In the rows, zero is written as 128.
Named moves come first, each a turn or a mirror and shown by rows before and after it. Which of them, in which order, take the first row of each pair that follows to the second? Write the first one first, as in the answered first pair.
j_751:
[104 134 121 118 161 189 127  98  79 106 163 181 144 116 131] -> [ 78 107 125  80 154 157 149 131  69 101 140 176 155 132 117]
[ 99 159 129  92 123 107 133 122 134  85 186 140 167 153 120] -> [107 168 129 111 130 122 124 104 143  87 192 147 162 147 126]
[115 111 135 185 144 139 147 116 133 125 114 140 139 107 101] -> [104 101 140 164 142 124 154 136 132 124 104 135 137 118  95]
[135 117 123  88 109 138 132 128 116 103 113 103 115 139 107] -> [155 140 123 119 116 161 114 100 130 110 134 110 120 136 116]
j_377:
[161 133 137 166 105 143 110 129 161 129 107 114 108 116 147] -> [171 139 124 175 143 148 112 117 141 132 147 134 140 106 152]
[151  83  94 151 143 141 153 120  88 150 179 115 151  82 131] -> [120  74 110 105 149 126 160 148  71 117 155 121 162  96 116]
[130 130 163 133 106 138  60 142 174 102  62 135 121 121 151] -> [162 145 143 177 112 145  63 115 176 122  94 140 127 109 154]
j_821:
[134  82  94 168 148 107 192 164 108 149 130 137 133 113 131] -> [151  89  85 171 135 102 189 144 120 165 138 130 123 113 130]
[132 140 121 126 129 102 116 120 167 114 146 142 162 139 133] -> [123 135 124 120 141 102 122 133 160 109 148 151 166 136 133]
[154 136 121 149 124 131 125 121 146 141 132 132 134 128 132] -> [150 137 127 140 121 129 114 136 147 129 119 135 139 127 136]
[121 140 121 130 144 137 156 115  91 116 147 139 135 148 130] -> [133 147 102 136 138 137 157 102 101 137 158 128 128 152 130]

Between the rows of a pair lie 2 to 3 moves.
[112  74 118 129 155 139 180 159  85 139 130 130 129 121 140] -> [138  97 107 162 125 166 156 108 103 171 142 117  98 126 145]	j_377 j_821 j_751
[108 128 143 136 132 148 130 121 137 142 104 120 110 123 140] -> [ 97 134 143 125 151 143 136 123 117 129 122 137 133 120 137]	j_377 j_377 j_377
[169 135 150 150 134 123  95 106 188 128 131 145 162 119 135] -> [169 127 142 142 115 111  93 122 192 143 117 129 149 125 134]	j_751 j_377 j_751
[143 177 113 167 119 123 127 124 136 131 169 145 138 117 130] -> [117 190 134 142 116 140 111 117 137 102 145 152 142 122 137]	j_377 j_377 j_751
[149 120 149 135  80 122  96 147 161 107  84 110  94 124 128] -> [150  97 150 137 106  95 116 174 150  96  90 126 132 111 129]	j_377 j_821 j_751
[169 161 113 177 112 136 112 116 146 152 147 127 132 124 121] -> [175 144 115 169 102 109 130 138 151 163 140 107 119 133 118]	j_751 j_377 j_751
[115 136 114  76  91 102 111 115 156 100 121 101 116 134 102] -> [128 157 101 101 134 132 103  80 146  88 156 137 146 126 110]	j_751 j_377 j_377
[139 133 174  98 125 105  94 138 163 105  91 131 106 140 120] -> [185 132 150 153 125  94 111 115 172 149 130 128 103 123 132]	j_377 j_751 j_377
[120 108 120 105 105  76 165 149 117 162 137 100 110 151 125] -> [ 89 132 131  84 144 110 148 135  89 118 162 144 150 149 126]	j_751 j_377 j_377
[118 148 150  91 137  90 110 145 148  88 130 146 155 136 110] -> [172 158 128 158 130 103 104 100 167 139 155 139 137 123 125]	j_377 j_377 j_377
[144 151 139 120 160 143  87 147 132 101 123 157 152 124 120] -> [163 148 137 149 129 145  76 130 154 121 101 138 120 129 123]	j_377 j_377 j_377
[116  72 144 123 103  70 133 218 137 123 106 121 151 154 127] -> [176 101 139 222 107 138  94 147 151 154 126 134 140 125 162]	j_377 j_821 j_751
[168 143 132 168  96 138 121  92 140 151 131 114 103 123 156] -> [ 96 129 157  72 114 119 129 138 111  82 105 128 138 142 140]	j_377 j_377 j_377
[123 154 158 116 136 161 122 110 129 107 151 182 131 140 149] -> [142 134 157 135  87 142 118 121 158 150 117 144  84 147 145]	j_751 j_377 j_377
[111 118 144  75  72  67 118 149 155 129  89 105 105 153  98] -> [ 96 120 130  62 128  52 146 158 129 113 130 126 161 148  95]	j_751 j_377 j_751
[154 114 108 171 114 152 150 150 133 158 132 108  93 134 122] -> [122 113 107 131 167 144 168 164  95 123 157 134 140 143 112]	j_377 j_377
[118 116 152  91 114 127 122 146 142 124 101 123 118 134 108] -> [138 108 135 101 127 103 140 154 136 139 123 123 122 126 102]	j_377 j_377 j_751
[154 135 141 103 125  40 125 154 180  96 123 141 152 118  78] -> [187 140 130 144 140  50 118 136 192 125 155 145 157 112  86]	j_377 j_377 j_377
[131 150 101 145 122 160 127  95 121 147 160 129  95 133 136] -> [129 164  99 126 138 144 128  88 124 143 177 139 107 144 129]	j_377 j_821
[111 129 113 136 159 136 149 127  89 132 164 147 152 117 144] -> [105 134 107 132 146 165 145 103  90 146 159 130 121 128 139]	j_377 j_821 j_751
[130 155 102 127 153 118 134  98 117 126 176 140 155 129 121] -> [132 168 125 141 108 151  99  82 145 124 140 133 105 129 122]	j_377 j_377 j_751
[161 103 119 179  85 116 115 125 154 154 102 119 115 121 128] -> [168  99 112 187 113 103 129 128 139 161 134 130 136 118 121]	j_751 j_377
[125 108 105 117 155 160 147  86 118 149 184  93 133 116 106] -> [106  91 119  88 111 147 133 115 139 142 133  67  90 134 101]	j_377 j_377 j_377
[161 129 152 192 138 154 117 107 118 131 124 140 142 104 154] -> [164  92 143 182 114 107 148 144 121 156 106 107 125 106 141]	j_751 j_377 j_377
[153 132 123 166 161 145 133 116 101 141 145 154 145 109 154] -> [125 113 148 130  94 138 118 140 126 134  74 116  96 121 145]	j_377 j_377 j_377
